In the rows, zero is written as 128.
Turns in one plane each, and the order they were made in; the first pair answered:
nevim (before => after):
[163  78 129 121 113  79 128 106 162 122 165 139 118 112 146 103 149 135] => [131 112 150 132 137 103 132 130 136 105 148 151 145 122 142  88 180 186]
[ 98 128 133  77 160 131 150 148 161 141 129 134 130 170 153 151 124 113] => [ 98 130 136  81 158 136 154 148 158 135 127 138 135 171 152 146 122 118]
[104 106 101 120 109  71 137 122 144 156 138  94 126 168 115 120 128 102] => [ 86 122 122 117 119  70 136 132 144 150 137 105 149 169 112 113 154 143]
[144 131 122 124 168 154 137 132 120 146 129 122 118 140 134 179 107 108] => [147 114 120 111 152 131 133 123 153 157 152 129 123 133 131 187 114 119]
gobem (before => after):
[107 142 118 130 125 125 133 148 134 131 110 148 161 144 152 101 148 154] => [113 136 112  97 138 133 131 155 144 140 109 146 151 154 163 132 131 126]
[148 139 112 120 126 132 151 181 129 154 119 100 128 173 135 124 109 106] => [175 108 108 123 107 133 147 167 156 170 138 108 123 139 120 140 113 104]
[101 107 100 162  94 134 149 102 104 121 178  91 111 131  85 137 124 106] => [ 90 123 105 164 109 129 147 108  91 120 170  85 123 158  96 128 123 115]
remu (before => after):
[ 78 157 145 111 163 149 108 129 117 111 139  95 148 155  94 144 143 141] => [ 98 159 139 151 137 149 108 118  89  98 136  75 135 141  87 121 130 131]
[170 128 119 113 127 122 125 133 119 144  90 154 103 128 184  93 111 119] => [146 125 123  77 147 117 131 139 140 160 105 158 117 158 183 117 122 133]
[118 152 138 189  69  80 155  97 112 112 124 104 102  87  90 131 123 103] => [147 162 150 174  84 123 168 122 127 123  90 151  95  50 134 153 114 105]
Now pairs of rows:
(2 to 3 turns a pair)
[161 137 147 161 166 136 130 131 130 128 108 141 107  98 147 125  86 104] => [134 156 149 167 155  92 131 133 114 110 105 147 121 133 149  84 106 137] : nevim, gobem, gobem
[177 105 140 146 122 147 108 156 117  99 102 104 128  24 109 167 109 103] => [110 142 166  87 176 131 115 193 138 101 100 142 179  90 121 184 152 160] : gobem, remu, remu
[140 142 106 147 146 156 131 124  98 164 146  92  91 162 107 143 116  96] => [133 157 123 170 124 138 131 120  85 147 138  86 102 163 101 115 128 126] : gobem, gobem, gobem
[113 148 122 122 177 167 111 123 112 122 129 100 114 140 131 191 109  88] => [ 93 147 145 114 167 136 120 123 150 115 152 137 162 137 113 182 173 163] : nevim, nevim, nevim
[140 124 127 153 132 155 125  68 170 140 148  80 169 117  48 146 148 134] => [134 157 125 167 151 189 117  82 136 125 125  65 163 121  62 142 142 136] : nevim, nevim
[154 113 113 141 110 136 103  98 101 111 167  98 120  96  90 127 115 117] => [145 119 106 145 107 116 110 108  93 104 162  94 118 124  93 107 108 113] : gobem, nevim
[137 117  93  83 122 128 104 141 169 138 107 130 123 160 139 171 127  91] => [153 117  83 140  71 101  99 116 136 115 126  94 113 139 110 123 126  94] : remu, remu, gobem
[183  87 121 149  52  79 150 123 194 171 105 210 126  94 176 104 142 130] => [113 132 155 121  96  82 147 152 193 150 101 218 169 136 159 103 194 200] : nevim, remu
[101 132 127 159 110 127 116 104 118 105 164  92 152 124  62 117 151 142] => [115 134 116 167 119 141 107 110 102 103 148  65 120 118  76 123 119 106] : nevim, nevim
[146  87  97 147  77  67 104  78 139 137 169 106  90 141 103  76 103 101] => [177 120 108 176  85 111 116 109 101 127 104 139  83 111 164  55  91 109] : gobem, remu
[156  97 116 129 109 123 127 120 130 148 128 112 101 124 122 125 113  92] => [127 132 125 152 101 111 123 129  94 123 118 105 116 143 128  85 126 117] : gobem, gobem
[115 166 183 163 163 183 142 175  96 111  61 140 118 105 161  85 139 175] => [158 104 159  91 186 191 141 173 176 167  91 161  96  94 175 171 105 110] : nevim, gobem, remu
[110 161 126 105 146 150 135 158 124 127 128 143 124 142 146 148 140 154] => [116 146 110 140 120 118 122 128 103 115 150  90 101 146 111 128 116 117] : remu, remu, nevim
[132 168 116  55 143 141 139 122 138 139 148 154 140 151 140 193  98 128] => [120 199 146 100 127 156 141 125 117 103 140 161 171 117 122 163 138 188] : gobem, nevim, gobem
[145  87  84 125  89  99 144 125 146 150 119 122  85 136 144 112  88  90] => [158  87 102 150  68  93 143 120 148 143 123 143 106  97 140  89 109 120] : remu, gobem
[112 112 122 126 135 113 134 141 165 136 162 143 147 122 138 149 149 136] => [142 109 121 162 111 124 134 142 140 127 142 142 135  91 148 125 132 129] : remu, remu, remu
[104 118 146 129 119  77 131 110 142 118 171 135 151 130  93 125 163 169] => [143 145 150 169 120 147 142 133  92 106 105 155 131  81 147 108 137 164] : remu, nevim, remu
[141 150 154 169  99 138 140 124  94 101 108 171 169  69 149 103 151 188] => [ 78 143 140 130 112  81 128 109 118  97 151 132 176 137  95 118 174 191] : remu, remu, remu
[134  80 112 137  76  69 142 111 155 143 157 142 122 135 147 101 140 116] => [ 99 110 107 112 110  73 140 133 130 134 128 136 111 191 167  94 125 100] : gobem, gobem
[ 97 119 119 114 149 148 129 148 117 119 124 101 126 172 130 137 106 116] => [116 124 115 142 129 147 130 142  95 115 110  96 114 140 135 119  98 109] : remu, remu
[153 130 127 128 142 160 139 150 117 142  95 147 109 113 163 151 105 101] => [132  89 135 111 128 116 136 123 169 148 162 138 145 111 102 162 147 129] : remu, gobem, remu
[129 155 114 155 128  79 130 124 122 126  97 146 156 159 151  74 137 140] => [186 111  96 137 119 107 128 106 157 161 115 143 125 104 145 123 105  90] : nevim, gobem, gobem
[ 99 153 140 105 160 139 126 144 131 134 121 129 142 150 121 151 132 146] => [146 103 119 126 116 130 120 107 152 146 151 120 130 101 102 155 127 124] : nevim, nevim, gobem
[ 96 188 137 132 161 156 129 147  81 106 115  82 135 185  94 128 132 142] => [170 114 103 131 124 148 124 105 127 148 153  72 100 127  85 168  99  78] : nevim, gobem
[ 92 122 135  90 141 113 130 133 167 145 148 165 151 176 134 140 137 141] => [108 102 117 107 119  94 122 102 162 140 168 119 129 171 104 140 116 102] : remu, gobem, gobem
[161 103 129  81 162 194 120 128 148 142 118 162 111 126 147 174  82  98] => [105  98 143  53 163 147 114 118 170 135 162 158 149 168 101 166 123 136] : remu, nevim
[147 128 144 132 154 174 123 148 107 128  99 130 109 111 157 136 100 105] => [124  86 141 106 150 131 116 117 155 142 169 107 133 130 101 167 124 108] : remu, remu, gobem
[ 79 111 137 129 114 110 112 104 160 124 187  82 156 122  60 149 169 167] => [ 73 133 104 124 144 129 110 119 100 117 145  39  96 169  94 144  97  94] : gobem, nevim, nevim
[124  96 129  98 148 133 107 127 182 145 152 117 135 129 110 171 122 111] => [147 102 124 152 106 127 104 106 134 130 150  84 117  99  97 133 108  98] : remu, remu
[176 100 163  88 130 126 120 109 192 129 140 168 142  95  90 194 155 121] => [107 176 167 148 127  99 115 130  91  66 108 123 142 180  96  99 160 153] : gobem, gobem, remu
[109 104 159  98 151 134 155 148 151 138 147 160 149 107  87 175 147 157] => [ 87 153 147 119 174 161 148 157  83 111 106 122 121 149 106 149 111 133] : gobem, gobem, nevim
[118 135 134 149 145 160 126 133 105 131 149  72 157 149 104 112  95  79] => [144 144 147 143 153 199 132 151 112 141 123 106 148 127 137 127  91  77] : remu, remu
[114 134 116 144 133 124 137 126  98 106 119 114 111 153 134 108 119 116] => [144 122 115 132 139 145 138 130 120 125 113 129 103 122 146 133 108 103] : remu, gobem
[128 148 141 177 134 153 117 119  92  97 135  84 138  81  79 104 140 132] => [107 160 148 125 187 185 127 156  88 113  95 112 130 122 128 137 121 115] : gobem, remu, remu
[154 143 107 139 135 136 160 141 103 113 116 116  85 118 152 104  65  81] => [130 119 115  76 169 128 164 155 179 141 149 141 120 141 136 163  97  99] : gobem, remu, remu
[157  82 158 144 100 122 129 118 148 135 171 164 146  77 131 127 148 127] => [124 131 168 164 123 122 139 143 101 114 134 169 149 113 147  82 157 161] : gobem, remu
[ 92 133 115  99 140  81 146 148 111 127 115 136 126 213 168  97 126 126] => [103 110 125  95 114  62 143 115 157 134 160 145 153 186 124 115 160 151] : gobem, remu, nevim
[159  93 108 157  67 136 128 108 138 143 132  81 122  93 102 131 130  97] => [137 109 145 100 116 166 141 149 176 163 115 149 165  97 128 174 170 152] : remu, remu, nevim
[176 115 122 119 154 194 107 162 120 129 115 102  94 113 134 184  97 129] => [124 113 109 100 155 150  95 144 126 126 153  64 112 161  95 186 110 125] : remu, remu
[ 92 128 134 114 152 117 108 110 136 155 158  88 131 154 118 172 138 116] => [154 103 130 166 100 110 116  92 128 158 150 101 116  88 126 139 128 108] : remu, remu, nevim
[152 149 145 149 134 126 128 127 109 108  83 104  94 152 159  84  93  78] => [189 112 148 137 106 103 141 123 157 134  94 152 105 113 169  99 105  91] : nevim, gobem, remu
[141 156 129 150 148 205  98 122  77 127 123  91 120  61 128 132 119 170] => [159 111 112  97 158 198 102 124 136 162 132 120 111  68 145 178 101 139] : nevim, remu
[120 157 160 116 148 166 122 122 117 124 149  97 152 125 119 140 150 165] => [155 125 144 136 115 144 118  91 122 129 164  82 135  95 111 123 132 133] : nevim, nevim, gobem
[144 122 124 137 140 130 122 116 126 159 120 114 105 125 128 127 111  91] => [128 141 128 140 140 121 126 122 101 147 107 114 111 145 131 105 120 105] : gobem, gobem, gobem
[ 76  98 116  72 133 108 123 101 152 149 150 117 124 188 112 188 140  98] => [ 67 169 151 137 149 174 112 115  65  98 110 104 141 154 111 161 156 145] : gobem, nevim, nevim
[143 144 152 123 152 133 137 163 135 124  92 178 166 135 162 112 158 175] => [138 142 134 174 109  93 130 122  99 100 119 121 146 142 120  68 150 161] : remu, remu, remu
[ 92 174 157 132 150 157 123 143 108 110 124 116 147 146 104 127 153 167] => [132 135 160 146 126 155 117 121 147 123 150 126 153  86  86 146 153 162] : gobem, gobem, gobem
[150 151 106 160 115 138 133 149  66 118  73 136  94 132 195  91  86  92] => [176 100 100 167  56  89 145 115 113 137 124 150 101 106 167  79 108  94] : nevim, gobem
[ 93 144 142 110 175 154 128 124 107 115 121  82 135 178 109 136 118 113] => [126  92 134 127 133 123 121  86 148 125 166  77 137 128  70 144 128 105] : gobem, nevim, remu
[ 98 129 109  53 151 135 129 158 108 120  82 192 158 141 202  94 143 141] => [103  66 108  45 116  90 121 106 175 140 162 160 173 115 126 123 168 139] : gobem, remu, gobem
[108 134 188 130 171 201 113 125 126  81 153 108 181 157 125 162 157 158] => [153  97 175 144 150 210 109 100 143  98 165  98 157 111 114 184 134 129] : gobem, nevim, gobem
[120 193 169 103 196 235 140 141 164 116 144 144 159  70 113 208 128 137] => [150 142 134  91 172 214 141 113 200 137 165 136 123  67 112 225  89  78] : nevim, nevim
[168  94 120 130  99 111 138 118 159 146 131 148 120 118 158 115 121 111] => [155 120 128 140 105 114 148 135 147 131 117 174 130 117 171  92 140 145] : gobem, remu
[129 134  99 136 115 134  98 104  75 122 125  91 112 139 130 107 102 105] => [134 139 117  94 152 168 113 140 112 144  97 145 121 132 170 142 107 116] : remu, remu
[165  94  98 130 138 169 153 144 135 152 100 128  95 101 159 141  87  91] => [104  91  98  90 156 120 150 130 164 149 146  97 118 175 111 153 113  95] : remu, remu
[172 110 131 122 124 157 132 140 141 147  95 146 106  72 170 151 104 102] => [149  96 146 127 115 123 132 118 172 147 148 163 145  71 124 141 155 158] : remu, gobem
[132 107 131 131 132  97 128 153 161 146 111 204 135 126 137 117 166 152] => [ 85 138 127 143 136  85 113 142 113 114 123 152 138 176 100 102 170 153] : nevim, remu, remu
[121  83 119 126  88  73 114 102 142 126 190  93 121 144  72 115 149 100] => [120  87 106  95 121  94 109 114 143 136 174  89 108 168  89 142 126  69] : gobem, gobem, gobem
[151 126 109 156 128 166 118 127  95 113  83 131 122 139 148 105 100  81] => [166 111 111 170 101 156 119 105 109 110 104 136 128 103 133 107 106  91] : gobem, gobem
